Families of rows that turns and mirrors carry onto each other, the same ones carrying the whole set onto itself: the rest of each named row's family, in list order:
4 families of 8 rows:
saf: [-24 -34  -2   0  14 -14  -3  22 -20 -12  -6  48   5 -28 -11   0  16   0]
bet: [-20 -34 -16   4   2 -27 -12  15 -30  -2  32  40  18   6  10  -1  12 -18]
robif: [-34 -23   3   9  -1 -30 -28   1  -7 -34  17   8  10   3 -15  -4  19   3]
bug: [-19 -35  -4   6  -4 -16 -11  13 -23   5  33  38  18   8   7   4  11 -21]
Kofor: [-37 -40  -1   2 -13 -38 -23   6  -9 -35  22   2  18  -3 -11   8  23 -10]
Gazul: [-17 -19   2 -19   9  -8 -14  19 -24 -18  11  24  11   1 -13  -3  36 -13]
mef: [ -1 -41   6  12   1 -23   8  15 -26 -17  14  27  15 -27 -17  -2   6 -35]
pano: [-23 -42   8 -13  -3 -24  -9  -6   1  -8   8  25  -3  10  -2  17  -9  -6]
tob: [-36 -34   6  17  18 -17   1  14 -24 -23 -10  46   8 -21  -9   4  13  -9]
rezur: [-14 -39   0  -9 -18 -28 -13   7  -2  -9   7  28  -7   5 -10   5 -14  -5]
zoma: [-11 -31   0  13   5 -42   4   9 -29 -12  14  -3   1 -19  -5  16  -2 -10]
fut: [-21 -28   8 -12  15 -20 -28   8 -31 -24  12  26  20   4 -17 -12  32 -23]
vudo: [-42 -28  14  16  -8 -31 -15   5 -13 -33  15   1  15  -3 -14   3  17  -7]
Fogaz: [-29 -20   8 -20  12 -19 -19  16 -26 -21  10  27  12  11 -13  -5  34 -16]
ludu: [-13 -37   4  -4  15 -31   4  -9 -23 -23   9  -3   7 -16 -11  16  -3  -6]
Fomo: [-36 -54   1  -3  -3 -52 -28   4 -10  -8   7  26   3 -30 -14  10   7 -15]
nomum: [-34 -36   5   3  19 -26  -2  20 -24 -21  -9  48   6 -26 -15  -2  13  -3]
Gar: [ -2 -41  10   7  -1 -24  13  23 -31 -24   5  21  13 -11 -12   1   8 -36]
limap: [-17 -33   7   0 -17 -33 -10  13   0  -3  13  20  -9  11   0  14  -6 -16]
raz: [-39 -29  10   3  -5 -37 -19   5 -12 -40  17   1  13  -4  -9  -3  24  -8]
lifom: [-16 -40  -2  -2 -12 -24 -12   1   1   0   8  29  -3   8  -6  17 -11  -9]
Deki: [ -9 -30  -9  -1   6 -36  -5   0 -36 -17  15  -4   8 -14 -11   7  -3   0]
zaru: [-20 -40  -1   2   2 -24  -5  20 -32   7  18  39  14   8  14  10   6 -20]
pami: [ -9 -34  13  10   5 -30  13  18 -21 -17  21  30  20 -23 -21  -4  15 -33]
fazut: [-27 -20  11 -15  15 -16 -19   8 -27 -13   5  28   8   8 -10   0  32 -30]
maro: [-29 -36   8  -1  11 -46 -33  -2 -10  -9   2  28  -7 -29 -22  -3   4  -8]
fev: [-33 -44   4  11  15 -22 -16  13 -21 -22  -5  55  14 -20 -13  -8  11  -5]
bados: [ -1 -42  -1   6  -3 -30   6  19 -24 -26  11  35  11 -20 -18  -9   7 -37]
Gumob: [ -5 -32  -5   4   7 -31   1  -4 -28 -18  12  -6   9 -13 -16  17   0 -10]
Bepe: [-41 -38  17  -2   2 -47 -31   0 -14   4   5  25  -3 -23 -15   6   4 -19]
Guf: [-26 -31   4   5   2 -26  -5  17 -17   7  35  45  21   3   1   1  14 -21]
liva: [-41 -44  11  -5   4 -51 -29   3 -10  -6   4  32  -4 -27  -8   1   6 -11]

Same family as ludu: saf, Kofor, Gazul, pano, Fomo, pami, Guf
Same family as lifom: bug, mef, Fogaz, nomum, raz, Gumob, liva

Families of rows that turns and mirrors carry onto each other, the same ones carrying the whole set onto itself: the rest of each named row's family, in list order:
4 families of 8 rows:
musov: [-21  16  -1  -8  12  -5   5  31  28  -5  -4   0 -29  41  14  16   4 -24
  -4  -2  22  -6  12   5  -1  -7   1 -26 -11]
Viso: [-23  19 -14   0  26  18  10  11  33   5 -13  -1 -24  27  14  -4 -12 -14
 -12 -15  14  -1  12   6   0   6  16 -17  -8]
Tuka: [-22 -16   2 -15  10   8  23  -9   0  -7 -18  -2 -24  16 -17  33  11  -8
  12 -24   9 -36   5  -2  18   5 -13 -25   8]
Dodot: [-16 -17  -8 -16  22  13  -5   6  33  -5 -12   8 -30   8  13  14   7   1
   0  -2  17  10   4  -1  28   3   8   5  -9]
Fufod: [-14   8  -4  -4  16   7  -3  19  21   3 -26   7 -22   3  21   0  11  -6
 -16  -5  19  16   2  -6   7   3   4  -5   7]
Gumev: [ -9   7  18  -1 -11 -17  -1  25   5   7  -2  -2  -9  31  18  22   4 -13
  23 -10  37 -12  -3  10   1  -4   1 -25   7]
Deva: [-18  -3  -4 -14   3  -5  11  10  -6  -8 -17  -1   0   7 -12  33   3  -7
  23 -15  28 -28 -14  -2  16  -6   3 -25  -4]
libi: [ -7   0  13   7  -1   5   7   9   1  17 -12  -3   1  12  21  11  -7   0
  18 -32  30 -19  -1  15   5  17  13 -22  21]
mep: [-28  -4 -10   1  17  22  37  -9  22   2 -14  -5 -33  28 -11  25  -9 -19
  16 -23  17 -25  20   3   5   7  -7 -26   1]
pap: [-11 -14  12  -3  13  32  -4 -17  19  -4 -15  -9 -21  18   1   1  -2   4
   8   8  22   7   5  -8  17   2  -1  13   1]
venum: [-25   3   0 -11   2   7  15 -21  12  -4 -25   7 -31  19 -17   0   8  -7
  13   1  22  12  -7 -10  13  -5  -9   3  -1]
tusel: [ -5  -4   1 -24  -1 -21  -4  12   1   9   2  -9 -14  35   3  30   6  -8
  13 -12  13 -26  -7  -2  12  -8 -10 -19   1]
zizuv: [-17  -5  25  22  -7  28   8 -10  16 -11 -19  -4  -3  28  14  -3  -4   3
  15  -2  31  -8   4   4  13   2  14  -1   7]
pibut: [ -5 -26  -4 -18  10   5  -6   5   9   0  -4  -3  -5   8   7  29  -4   9
  19 -16  20 -26  -9   7  34   3  10  -9  -4]
Gen: [ -7 -11  -1 -12  20  17   1   7   1   1 -19  -7 -22  15  -3  20   8   4
 -15 -24  -3 -39  11   1  13   1  -8 -31   2]
Rikob: [-31   4  -7 -10  18   2  14  12  23 -11 -26  13 -30   3  -3  19  19 -16
   3  -1  26  14   4 -10   8  -4  -2 -10  -5]
Rar: [-24 -13   8  18  19  33  19  -3  31  -8 -10 -10 -14  32   7  20  -3  -2
   6 -15  14 -29  29   4   7  -1  13 -21  -6]
bogo: [-15 -12   9   9  -8   2   5   7  19  -4 -11   9   3  16  23  15  -1   7
  25 -18  33 -15  -5  15  24   1  25 -12  -1]
nak: [-13   3   2 -20   7 -16  -3  14  22   3  -7   3 -37  31  12  14  19 -16
  -5   1  14   9   4  -8   8  -5 -13  -4   4]
ved: [ -1 -10   4 -13   2   4   9   3   6   7  -3 -16 -34  42   2  27   0 -14
   2 -12   6 -35  13  -1   9   1 -27 -20  15]
kir: [ -2   3   6  -8  -8   3   2  -9  12  13 -10  -9 -37  43   3   2  -2 -10
   8   6  20   5   3  -8   4  -6 -23   3  10]
zetom: [-19  -3   3   3  25  24  14  -5  24  16 -12  -2 -37  27   1  10   3  -2
  -4 -31   4 -15  30   8  -3   8  -1 -29  -1]
kozel: [ -3  -3 -13  -8  13   0  -1  14   1  17  -9 -11   4   9   5  26  -7   6
   9 -26  15 -31  -3   1   8  -6  11 -29  -4]
buduz: [ -7   8  19   1 -11  18   0 -12  -5   6 -21  -3 -10  28   3 -17 -10   4
   6 -16  23 -13 -10  13  12  10   3 -10  11]
vifep: [ -8 -29  10  -7  22  31   3  -8   9  -3  -7 -18 -14  18  -2  28  -2   4
   9 -12  11 -35  14  -2  20   7  -4 -11   5]
Puniz: [ -5   2   6  -2   1   9  -9 -12   6  17 -24   2 -21  12  -1  -7   7  14
   5  -6  20  16  -3  -6   5 -10  -4  -2  -1]
vut: [-11   4   4   8   8  13  16  15  23   9  -3 -13 -36  47   9  23  -7 -21
   7 -10  21 -21  28   6  -8  -4 -14 -31   1]
bel: [-33  12 -16  -1  23  18  29  20  29 -15 -21   2 -27  17   2  19  -7 -28
   2  -7  28  -9  11   2   6   3   5 -24  -6]
koze: [-19   4   4   8  -7   4  22  10   2   1 -19   1  -3   7   5  21  -8 -13
  35 -14  48  -9  -9   6   7   5   6 -19  12]
por: [-27  -6  -9   4  18  13  12  15  43 -13 -12  11 -19  23  21  15   2  -5
  -2 -14  16 -11  15  10  21  -1  23 -16 -16]
vune: [ -4  13  20   8 -18   8   6  10   6   2 -12  -9 -22  44  15   1 -11 -16
  13   2  37  -9   1   9   2   1 -12 -14  14]
vam: [-21   6  10   4 -12  18  25 -13   4  -7 -26   2 -21  22  -1  -3  -9 -15
  21  -7  37  -4  -9   5  15  13  -6  -2  19]

Same family as nak: musov, Gumev, tusel, ved, kir, vut, vune
Same family as buduz: Viso, Fufod, libi, Gen, zetom, kozel, Puniz
Same family as bogo: Dodot, pap, zizuv, pibut, Rar, vifep, por

Families of rows that turns and mirrors carry onto each other, the same ones carrying the whole set onto itself: the rest of each named row's family, in list order:
5 families of 3 rows:
N: [  0  11   3   5  -5  15  18 -19  -2]
F: [-17   5   2   8  11 -18  -2 -12   3]
Z: [  9 -20 -16  -7  14  -2   0 -13   7]
U: [  5  -4  13 -12 -10   7  -6  20   1]
S: [-1  3 -2 22 -2 18 10  7 15]
L: [  4 -23 -21  -4  12  -4   3 -10   2]
B: [ -1  -1 -22  13 -16   9  -2  18  -1]
G: [  6 -20 -15   0  17  -1   5 -16   5]
M: [ -3 -10   4   4 -13   5   4  23 -14]
C: [ 2 -3 20  9 -1 13 10 14  1]
P: [  6  11  -2 -21 -12  11  -1 -14   2]
Y: [-13   7   0  -6   8 -18 -12 -10   6]
J: [  7   6  -6  -4  -8  16 -10  13  22]
Q: [-18   4  -6   4   5 -20  -8  -8  -4]
R: [ -5   6 -17  -3 -19   6   7 -12 -17]

Same family as P: N, R
Same family as F: Y, Q
Same family as J: S, B

Families of rows that turns and mirrors carry onto each other, the same ones carrying the whole set onto itself: the rest of each named row's family, in list order:
10 families of 4 rows:
digal: [-13  -3   4   7   2  17  -5  -4   7  24 -18  21 -13  14]
nosa: [-1 24 -8 21 23  5 17 12 11 -1 11  0  8 19]
Dade: [ -2  27 -14  12  13   2   9  13  14  -6   3   1   9  17]
Dele: [ -4  -2   6   5   3  16  -1 -11   4  21 -16  20 -20  13]
Gukuf: [ -7  22 -11  23  21   5  13  17  16  -1   4   2   8  15]
latu: [ -3  28 -10  20  17   2  11  11  15  -3   4  -2   8  18]
totiz: [-1 24 -7 16 14  0 13 16 17  0  2 -2 11 22]
gug: [ -4 -12 -14   3 -11 -16   3   1 -18  20  10  -2  -8  19]
gek: [15  5 -6 29 20  7  2  7  8 30 23 -2 11 -3]
Sisig: [  6 -15  -8   3 -11 -16   3  -2 -14  26   4   3 -12  23]
mapa: [-11  -5   5   7  -1  17   0  -6   4  14 -22  13 -16  15]
gem: [  0  -7  12   7   4  19  -5  -7  12  13 -18  15 -16  15]
Fak: [  2 -12 -12   2 -15 -13   4  -1 -14  18   8 -10  -7  19]
tema: [20  4 -9 31 16  7 -1  6  7 31 24 -3 10  6]
neri: [  5 -15 -13   0 -12  -9   4  -1 -13  26   2 -11  -8  14]
surif: [ -1  30 -14  14  11   9  11  11  18   1   3   3   8  14]
sima: [  2 -17  -7   5  -8 -20  13  -1 -11  23   6  -6  -6  20]
Nilo: [ -1 -11  -6  -1  -6 -23   1  -6 -11  17   6  -5 -10  15]
ver: [ 9  0 -9 30 20 11 -5  8  5 39 22 -3  8  6]
momin: [14  1 -2 25 20  6 -5  2 14 29 25 -7  3 -4]
loni: [  1 -17  -7  -1  -8 -14  12  -3 -14  18   2  -3  -9  20]
reb: [ -5   4   3   5   6  22   0  -8   6  19 -18  19 -18  14]
ler: [  3 -16  -2   1  -9 -18   8  -5 -13  21   0   1 -10  19]
Pib: [10 -7 -5 32 19  9 -4  3 10 33 27 -3  4  7]
telut: [-12  -1   6   6   5  11   1  -9  13  16 -16  22 -16  24]
sus: [ -9  25 -16  14  18  -2   8  14   9  -4   6   7   8  14]
Mek: [ -7  21 -13  12  18   6  14  10  11  -5  14   3  11  21]
Ropi: [  6 -12  -6   1 -11 -15   6   3 -13  23   2  -9  -8  27]
tilef: [  6 -17  -7   0 -11 -13   4  -3 -14  21   2  -4  -5  22]
ref: [ -7  -8   7   0   2  25  -1  -9   6  15  -8  18 -15  16]
ril: [ -9  -5   4   3   0  19   2  -7  -2  18 -16  18 -20  14]
Tirak: [ -2  26 -10  14  22   0  17  10  12  -2   3   5   3  23]
Pak: [18 -5  0 31 15 13 -2  3 11 29 25 -7  5  8]
giku: [11 -2 -9 30 22 14  4  5  9 30 24 -4 10  0]
noso: [ 13  -3 -10  29  20   8   0   9   9  33  25   0   9   4]
zike: [13 -4 -7 30 14 10  4  3  7 37 20 -4  9 -3]
Kub: [ 10  -8 -10  30  23   2   1   3  10  33  23  -8   8  10]
konud: [  1  28 -10  17  19  -3  15  11  13  -1  10   2   7  17]
sen: [ -8  -5   6   7   8  16  -7  -7  12  16 -15  22 -17  18]
pemo: [-11  -3   5   7   2  14  -3  -4   8  18 -17  19 -22  15]

Same family as Pib: Dade, Fak, sen
Same family as telut: neri, surif, Kub
Same family as gug: gem, sus, Pak
Same family as reb: sima, Tirak, zike
Same family as gek: nosa, ler, ril
Same family as Mek: Nilo, momin, ref

Families of rows that turns and mirrors carry onto each other, the same ones carrying the whole set onto itself: the rest of each named row's family, in list order:
4 families of 8 rows:
sib: [ -1  15 -10  15  12  10   9 -18   3  13 -16  11 -10   1 -17  11   2  14
   4 -29  12  17 -12  32 -14   6 -13 -26   0  23 -14   0]
tafi: [  1  11 -22  11   4  12   2 -25  -8   9  -7  16   3  -5 -18   6  11  21
 -10 -28  18  12 -12  38  -7 -11 -11 -20  20   9 -13   1]
Dati: [  3   4 -17   8  12  13  11  -7   5  43  -1  24  -1   0   3   8  -6   5
  12  -4  21  22 -23  24  -5   2 -28 -23   7  18 -10  -3]
nom: [-14  -1 -26  -8  15  11  -5  -5  -8  10   1  15 -24 -22   6 -22  -7   4
 -18  11   1  30 -24   1  -4 -17 -17  -4  20 -14 -25 -15]
mor: [ -2  -1 -22  -8  12   6   2   2 -10  25   3  11 -15  -3  35  -1  10   2
  13   4  17  18 -17  28   1   3 -24 -13  -5   0 -22  -8]
Bini: [ -5  -4 -18  -1  11  -4  -5  -3 -22  13  15  11  -4  -5  36  -9  11  14
  -8   1  21  23 -18  29   5  -7  -5 -13   0 -10 -18 -13]
mag: [-18   7 -27  -3  11  11   7  -4  -8  -6  -4  22 -24 -12  20  -4  15   1
  -7  18   5  29 -27   9  -4  -5 -36 -10   9  -8 -28 -10]
pefo: [  1   6 -20  19   5  10   6 -23  -8  14 -16   5  -8  -3 -27  15 -11  16
   0 -20  14  20 -23  36 -13   6 -25 -21  10   4 -24  -5]
kado: [ -3  -2 -13  -1  14   4   4  -7  -8  40  19  25  13  -2 -10  -1   4   9
   8   2  28  26 -30  23  -4 -11 -20 -16  18   5  -5 -11]
bazup: [-23   8 -23   6   9   9   6  -1 -16 -13   8  26 -15 -13   5 -17  16  10
 -14  13   7  18 -30   6  -5 -13 -17 -15  27 -15 -20  -3]
nasi: [  1  -4   4   4  21  13  15 -11  -5  11 -11   5 -16   8 -26  -2   1   4
   0  -9  10   6   5  27  -2   2  17 -40 -11 -18  -7 -20]
gupil: [  1 -10 -16   0   6  16   2 -10  -2  45  -3   9   6  -7 -17   5 -18   5
   5  -2  14  20 -24  32   3  -3 -18 -22  17  -9 -16 -17]
Lem: [-12   0  -7  31  25   1  10 -30  -3 -22  12   3  -1 -13  15   5   7   0
  -8 -10   1  13   0  18 -19 -11   8 -26  15 -21   0 -16]
folu: [ -2   1   5  19  33  25  22 -14   6   5   0  20 -11  -2 -20  -9  -8  -4
  -9   7   5  16   5  -2 -10 -11  13 -30   8 -18  11 -15]
Senok: [ -2 -10  -5   0  23 -19  12 -25  -9  12  -5  12  -9  10 -19   0   7   9
  -7 -17  23  11  -4  32  -8 -12   7 -44  -8  -2 -12 -22]
Tufig: [-21 -14  -6  -4  36   5   2 -21  -8   4  17  22 -31 -24   1 -12  -3   5
 -11  14 -16  18 -24  14  -5  -5  -2 -14  16 -16 -14 -33]
zagud: [ -1  -5 -21 -10   9   7 -13  -2 -11  28   4  -9  -7 -17  15  -9  -6   3
   3  -5  10  27 -16  28  -1  -5 -11  -2   8 -17 -25 -17]
Sube: [  5  -4 -20  12  16   3   2 -13  -6  44   8   7  -1  -6   0   7 -19   6
  14   0  19  26 -27  24 -13  -2 -31  -9  14   4 -13 -10]
zek: [-16 -10  -6  13  37   8  14 -32 -10  -7  19  34 -32 -15   0   5   5   8
  -5  18 -11  22 -25  16 -14   9 -15 -17   7 -11  -8 -31]
Rezu: [-12   3 -27  -1  22   6   6 -10 -18  -4   3  29 -42 -14   8 -18   7  10
 -12  16   1  23 -25   0 -14  -5 -24  -8  10  -7 -25 -11]
lakiv: [-26 -16   0  11  29 -10  13 -20  -7  -6  25  27  -8 -13   0  -1   8   2
  -5  17   0  23 -35  16 -12  -4  -7 -34  14 -19 -10 -34]
zatos: [ -8   5  -5  15  25  -2  23 -13   1   0  -1  15   0   6 -27  -9   4  -7
   0  -2  19   9  -1  -3 -23 -26  -1 -34  20 -13   5  -8]
Dise: [  0   7   0  22  27  10  29 -10  -6   0  -9  10 -11  18 -16   1  -9  -6
   2   8  19  15   6  -2 -16  -8  -3 -27  -2 -20   7  -8]
Lebu: [  3  -3 -26  -1  19  -3  -5  -3 -20  23   8   2 -23  -9  32 -14  -4   6
   4   4  14  22 -14  13 -11  -6 -19  -1   0  -5 -21  -9]
bot: [  4   6 -14  10  -1  26   6 -15   1  13 -21   5  -3  -4 -33   4  -3   9
  -9 -20  16  23 -10  31  -3   2  -6 -31   3  -8 -19  -9]
godi: [ -4   5   0  34  34  20  18 -29  -4 -16  12  12 -11  -6   8  13   1   0
   1   3  -2  22   1  12 -21   3  -2 -11   4 -20  11 -17]
Napon: [ -1  -2  -6  10  18  -6  20 -16 -16   5 -22   5 -21  18 -26   7  -9   9
  -1  -9  19  10  -5  29  -7   4  -5 -37 -14 -11 -19 -15]
zisif: [-16  14   3  21  35  -5  25 -16   2  -7 -12  10 -13   9 -12   2 -11  -7
  -4   3   4  19   5  -7 -19 -18  -6 -26   7  -3   5  -9]
Nepe: [-10   2   2  19  34  23   4 -25   3 -14  15  10 -20 -25   0  -5   5   3
 -12  -3 -12  26  -3  11 -18  -3  11 -10   9 -17   2 -23]
Fule: [-29  -8  -7   6  33   0  16 -22  -5  -6   8  26 -19 -11  13  12   1  -2
  -3  28 -11  23 -27  14  -6  -3 -27 -19  14 -13 -15 -29]
mugu: [-22   7   2  22  38   0  12 -26  -3 -22   5   1 -12  -8  15  15   1  -6
   3   5 -12  22  -1  12 -18  -6  -8 -11   9 -14   0 -21]
ked: [-10   4   3   9  33 -14  20 -19  -5   9 -17  12 -22  15 -20   5  -7   7
   3 -14   6   5  -1  22 -10  -1   2 -40  -8  10  -8 -12]

Same family as Dise: pefo, Sube, zek, Rezu, Lebu, godi, Napon
Same family as mor: sib, Dati, mag, zisif, Fule, mugu, ked

